Z: 3 groups of rows, each row roughly a mix of its group's hidden directions; some rows fit no group:
Z (147 x 13):
[[  3  -4  13   3  -6  -3   6  -5  10 -29  19 -18   3]
 [ -6   1  -3  10  -9   0  -3  32  19   2  -9  14  -2]
 [  9  24  10   5   7   5  12 -19  16   0   0 -11 -14]
 [ -8 -28  16  -1   9  14   1  11  12  -7 -14  -6  -5]
 [  6  25   1  16 -27   7  -7   1  -7  -5  -2   9   5]
 [  1   2  -8 -18   0  13   6  10  -5 -10  14 -29   6]
 [ -4  -9  -8  12 -27   9 -21 -14   0  -9   9  -4  -1]
 [ 14   8  15  22  16  12  11  -8   8  13   7  11   3]
 [  7   5   7  17   4  -7   9   6   6   0 -24  21 -16]
 [  5   6   0 -10  -1  -7   6 -19  -3 -18 -29   0  12]
 [ -8  13  -3  12 -18 -13   5   7 -20  21  -6   9  -1]
 [-22   0  -1  21  -8  -1  -2  -8   8  20  -3  14 -14]
 [ -5   3  23   9 -15  -4   7 -14   9 -11  13   6  19]
 [ -3  18  -7  -7  16  -1   0   5  20 -12  -8  22 -13]
 [ -5  15 -14 -20  13  11   1   4   1  12 -18 -17   5]
 [-16  -1   6 -14  -8  11 -17  -4 -13  13 -13  10  19]
 [ 12  24   2   0   5   4  -3 -31   0   6  -6   7 -10]
 [-12  -1  12  -4   1  -2   6   3 -16 -24 -20 -19   4]
 [ -7  -7 -14  11  18 -14   4 -10  12  -9  12 -12 -19]
 [ -3  -8  -2  11 -16   6 -19  22  12   1   0  18 -10]
 [ -4  -1  -5   1  -2   4   8 -20 -14 -14 -30   3  10]
 [ -7 -12  -9  13 -14   0  10  16  -5  12  24   3 -13]
 [ 12  -8  11   2   4  -5  11   1  -2 -31  17 -13   2]
 [ -4  14  -6  -6   5   3  -5  -4   7 -13  24  26  -9]
 [ 24   3 -13 -16   4  -5  -8 -19  -3  -1   9 -16  12]
 [  0  10  20  -6 -15  -4   1 -13   6 -29  -7  -7   0]
 [-16   6   3  -9  34   7   5   6  10  -3   2  -5  12]
 [  6  11 -12   0 -21 -14  18   2  -3 -11   6   3 -22]
 [ -6   6   9 -10   0  24  10  10   2  -4   5 -23  18]
 [  9   3   1  -8  24 -14  -2 -10  19  -8  -7 -13  15]
 [ 15 -11  -8   5 -17 -11 -11  19   5 -16  13   7 -11]
 [ -6  -2 -16  -2 -15  10 -14 -17 -23  -7  15   2  -3]
 [  6   1   7   2   3  10 -16 -22  -2 -12   6 -13 -24]
 [-27   7 -15   0 -11  11  -9 -18 -10  -9  -5   5  -7]
 [ 19  -7   4  -1  22   4  -6  -8   5 -12  19 -19   7]
 [-28  -3  -8 -15   9  14 -21  -3   7   4   0  -3  -6]
 [-10 -11  -9  19 -11  17 -10  -1 -17  -9   3   7 -18]
 [  4  -4  20 -21   9   3  23   1 -13 -13   7   9   3]
 [ 10   2   0 -17   5 -13  24   8   9  -2  14  -5  19]
 [-15  -6  10   9 -19   4 -15  15   8   3  11 -22   0]
 [  3  -9  20   3  18   2   1  18  -7  18 -18  -4  -4]
 [-24   5  -7 -19   1   6   0  -9 -18  17   8  -9   0]
 [ 11  16   7  -7   2   6  12   3   6 -26 -17 -14  -8]
 [  4   5  -1 -11  18   1  20   9  -2  24   3 -18  -2]
 [  5  -4   8   1  22  -8  22   7 -15  14  -6 -15   7]
 [ 12   3  -8  26 -21 -12   0  -7   5 -10   9  -7 -11]
 [  8  18   5 -16   2  15  11   5  -5 -12 -17  -6  19]
 [ -5   8  16   4 -23  -4  21   4  12 -18   8  -7  -2]
 [ 13   6  -3 -12   6 -14  13  20  -3   0  22  16   5]
 [ 18 -28  12 -13   2   8   7   9  11   0 -11  -9   5]
 [  2   2   0  12 -14 -11   2  17 -18  25  -8  -4  11]
 [ 24   9   5   9  -1 -14  24  12   7  -1  10  -7   7]
 [  1   1  11 -20   2   1  11  16   9   6  11 -20  20]
 [-14  -3  15 -12  -4  -3 -16 -18   8   8  13 -11  17]
 [ -3 -13  -4 -19  -8   8  -7 -12 -20  20  16   5   2]
 [-14   3   1 -14   2 -18  15  15 -16 -17 -10   4 -10]
 [ 16   1  -3  23 -13  -4  24   2 -11  -4   9  -5  11]
 [ 10 -13  -2   4  -3  -4  34  -3  -1  -4 -16 -13  -2]
 [ 22  -7 -14  -3  10  11  17  -5  19   2 -15  -5  -7]
 [ 19  -7  -5   0 -14   0   0 -21  14 -17  -9 -14 -10]
 [  2   3 -16  -2   6  -1  -2   8  22  29 -15   0   5]
 [ 18   6   5   8   1  18  -4 -14  13  14   9  -6  21]
 [ -5  -2 -12   7  16  18  -5 -14  -8  -4 -25   3  11]
 [ 18   6   0  11  18  -1  17  17   9  -6 -17   3 -11]
 [  0 -16  -1  12   3 -28   3   5  10   5   7  18  15]
 [ -1   1   1 -12  16 -14  18  -9 -10 -24  12  -7  -6]
 [ -1 -17   3   0  16  -2  24   2 -15  14  -8 -17   2]
 [ 17  19   3  24   1  11 -13   9  -4   3  -2   9  14]
 [-24  20  -5  15   3   9  -6   9  -4  10   3 -10 -17]
 [ -9  18  -1 -11  16 -12  17   6  11  -6 -12   4 -19]
 [  4   7  -4  20 -15 -21  14   3  -7  -7 -10 -20  -1]
 [-15  -7  13 -12 -11 -12 -26 -19   4  -6  -6  -2   1]
 [  8  -7   2   5 -14 -24   1 -13  -6 -19  14  14  -7]
 [ -1 -16   9  -8   0 -14 -15   1   7 -28  -4 -15  -3]
 [  6  -6 -10  12  -7 -24  14  21   2  17  -4  -4  -5]
 [  0  14  -9  13 -15   3 -10 -14   5 -23  -9  -5  17]
 [ 10  -1   0  15  -5 -23  -3 -17   2 -14   0  21 -11]
 [-17  -8  -8 -10   0   1 -21  -3  11   2  26  -5 -10]
 [-12   5 -10  24  -6  -2  -2 -17 -23  -6   7   0  -9]
 [  4  17  -5 -12  14   7 -14  -2   5 -16  23   6  14]
 [ 20 -18  13   4 -18   0   7 -16 -16  -3   5  -9  -5]
 [ 23  13 -11   5  -7  19  -2 -12   2  12 -15 -12  -1]
 [-11   5  -9 -13  13 -24  13  -4 -21  -5  -3 -10  -8]
 [ -6  -3  17 -14 -12   3 -24   5  -5  19  -2  -1 -17]
 [ 11  10  -6 -24  19   9 -11  -8  -6  16  -5 -13   2]
 [ 10 -20  16  24  -3   9  -1  -3  -2  -1  12 -18   6]
 [-20 -17  -4   3 -16 -19 -13  -3   5 -18   1  -3  -5]
 [ -4 -25   0  -4   0  11   0   0 -28  -5  -8 -10 -14]
 [-13   4   7 -11  -6   2 -23  -1  14 -11 -19  10 -14]
 [  9   9 -21 -11 -12  -5  -2  -7 -24   6   1  18  -2]
 [  8  21  -9  23 -16   3 -11 -11  13   0   5  -4   8]
 [ -5   4  -7  -8  11 -12  13 -23 -15  15  -9 -16  -2]
 [-15  10  -6  15  -9  16 -14   8  -3  12  15   3 -18]
 [-10   5  -6  13  10   0   6 -11  -9 -15 -26  13 -14]
 [ 11   1 -13  -4 -13  20  -5   1  24   9   1  -6 -17]
 [ -1   6   3  -4 -15  -1   2 -14 -24  17 -22  -8   6]
 [  9 -14  17  12 -11 -13 -15   6 -11   3  20  12  -4]
 [ -6 -18  15  18  -4   9  -5  19   9 -16  -7 -11   0]
 [ 13   6  10   0   1 -14  14  -7  16 -22  15 -12   9]
 [ 11  15   3  -8 -12  -8  -2 -29  -5 -18   9   1   0]
 [  7   2  -7  -8  20  -7   0   2   2  22  -8  11  25]
 [ -5  -6 -11 -17  -9   3 -18  12   5  10 -16  20 -10]
 [ -7   0  -8 -10  14  21  -1   6  13   5 -11 -13  23]
 [  3  -5  10  15  21   8  -4  25   5  14   1 -10   8]
 [ 14  10  12  -1  -7 -10  14   7  -6 -12 -10  20  20]
 [-11 -14  -3   3 -12  16 -23   1  18   1   0 -12 -14]
 [  7   5   4  16  -4 -17   9  -5 -16  -5   2  19 -23]
 [ -7   5 -15   8   3  17   3 -12  -3  -2 -15 -23  18]
 [-20 -22  -9   4  -8  -4  14  -2  12 -22   3  -4  -5]
 [  3 -11   3  -6  -2 -17  25   0 -17  18 -12  -5  -7]
 [ -3   1  10  23 -12  -8  19   2  16 -18   8   0 -10]
 [ -8  -2  -9 -13 -16  -3  29 -15 -15   0  -4  -6  -4]
 [ -4 -19   7  -5  20   8  -8  26   5   7   3  -4  12]
 [-20  -8 -11  -3  27   5 -17  -9  -3   2   9   7  -7]
 [ -3  -7  -2 -26  19   6   0 -11  11 -23  -5  -2  -7]
 [-12  31  -7   3 -13  -2   5  -6   2  -1  -6  21  -7]
 [ -8 -11 -11  -1  -6  -1 -12   7  12   3   2  25 -25]
 [  8   0   7  -5   5  10   4  -3   4 -13  24 -29  -2]
 [ 11  27   9 -11  -9  -5  12 -20   8  -7   4  -8  -5]
 [-22  10 -23   7   4  16  16   2   9 -11   0   1   3]
 [  8 -24   4 -17   9  -3  12  -5  11  -6 -21  -8   8]
 [ -9 -19 -17   2  -9  -9   3  24 -10   6   8  10  12]
 [-19 -11  12   7 -14   6  11  25   5  -3  -1   0  14]
 [-13 -19  -2   0 -14  -7  -6  17  -2 -26  -8  -6  -5]
 [-21   7   4   3  -3   3 -12  10  21 -10 -15 -16 -13]
 [ -2  12  -5 -10 -20  -5  -7 -29 -10  -6  14   3   1]
 [ -5  23  22  -4 -11   0   8 -11  14   3 -16   0 -11]
 [  7   3   0  34 -16   4  -2   3 -13  -6   8  11   1]
 [  6  16  -2  -2  15  -4  11  -1  15 -15 -26  -4  10]
 [-12   9   3  16   2  -9   3   3 -21   6  -9 -24  14]
 [-21  -1  -1  -5  11  17 -20   1  15 -15 -12   3  -5]
 [ 16   3  -3  14   7   7   9  -4  -9  -9 -14   7  29]
 [ -6   1  -4   8  10  14   9  23   5 -10 -27  -6  -2]
 [ 20   1  -8   6  18   0  29  -3  -5   6 -13   3  -5]
 [-18 -11   3  -7  -3 -11  -3   6  10   7   6  -3  32]
 [  5   4   5  21 -22  15 -21  -8  -3   5  10   6   4]
 [ -7  12 -12 -19  -7 -18   0   7 -14 -17  -9  10 -10]
 [ 15 -28  10 -12  -3   5   9  11   7  16  -9   5  -2]
 [ 12 -11 -19  -1   4  -2   1  14  11  -7  23  -4  19]
 [ 12  14  12   2 -25  12  -2   9  -2   0 -19  13   8]
 [ 13 -13  -1  -9  -6  -7  24  -9  15   1 -17  -2 -15]
 [ -1   8  -5 -17  14   9   0 -26  12 -11  10  12  -9]
 [  6   4   6  22 -13 -11  22  -7  -9   7  -8 -18   3]
 [ 22   4  -1  10   7  20 -20   2   9  14 -13  -6   1]
 [-17 -10  11  22  -8  14  -8  11   8   6   1  17 -12]
 [ 20  -1  -8  -1   3 -24  22  -3  -4   2  13 -13   1]
 [-10  -6 -11  -1  -3  14   3  21 -15  25   1  10  10]]
one row of each group, then the others: which group is each in?
[ 14  16 -14  -2 -13  -2  -4 -22  10 -18  -6  -7   9]	J
[ 14  17  -3 -18   1  13  15   0  -6   7  18 -16   6]	K
[-14 -12  -2   4 -16  -8  -7  13 -12   6 -26  -3 -13]	Y

[ 5  7  5 22  9 15 18 -1  2 10 10 12 19]	K
[ 12   9   4   6  -7  21 -16   6  18   6   0   3  22]	Y
[ -1  -6   7   1  -2  -5  16  11   8 -16  17  23 -19]	Y
[ -6   2   9 -17   1   8  -9 -12   4  13  21 -24   5]	K
[-29 -14   3  13 -14  -1   4  17  12  -5  -5  -4  -2]	K
[-19  16  -6  -6   2  -8 -10  12 -25  11   0  12   4]	Y
[ 15   3 -10  -3   7  -8  -4  -4   9 -28  23  -7   0]	Y
[ -7  11  31  -7 -15   4  10   4  13  10  -1  -8  -9]	K
[ -1   5 -16   1   2  11 -12 -20  -3  -8  -8  26 -12]	J
[-10   1  10 -21 -14 -12 -12 -11  -3   7  -2   7  23]	K
[ 29  -7  -2   0 -23  11  -6  -9  12  -2 -12  -1   2]	J
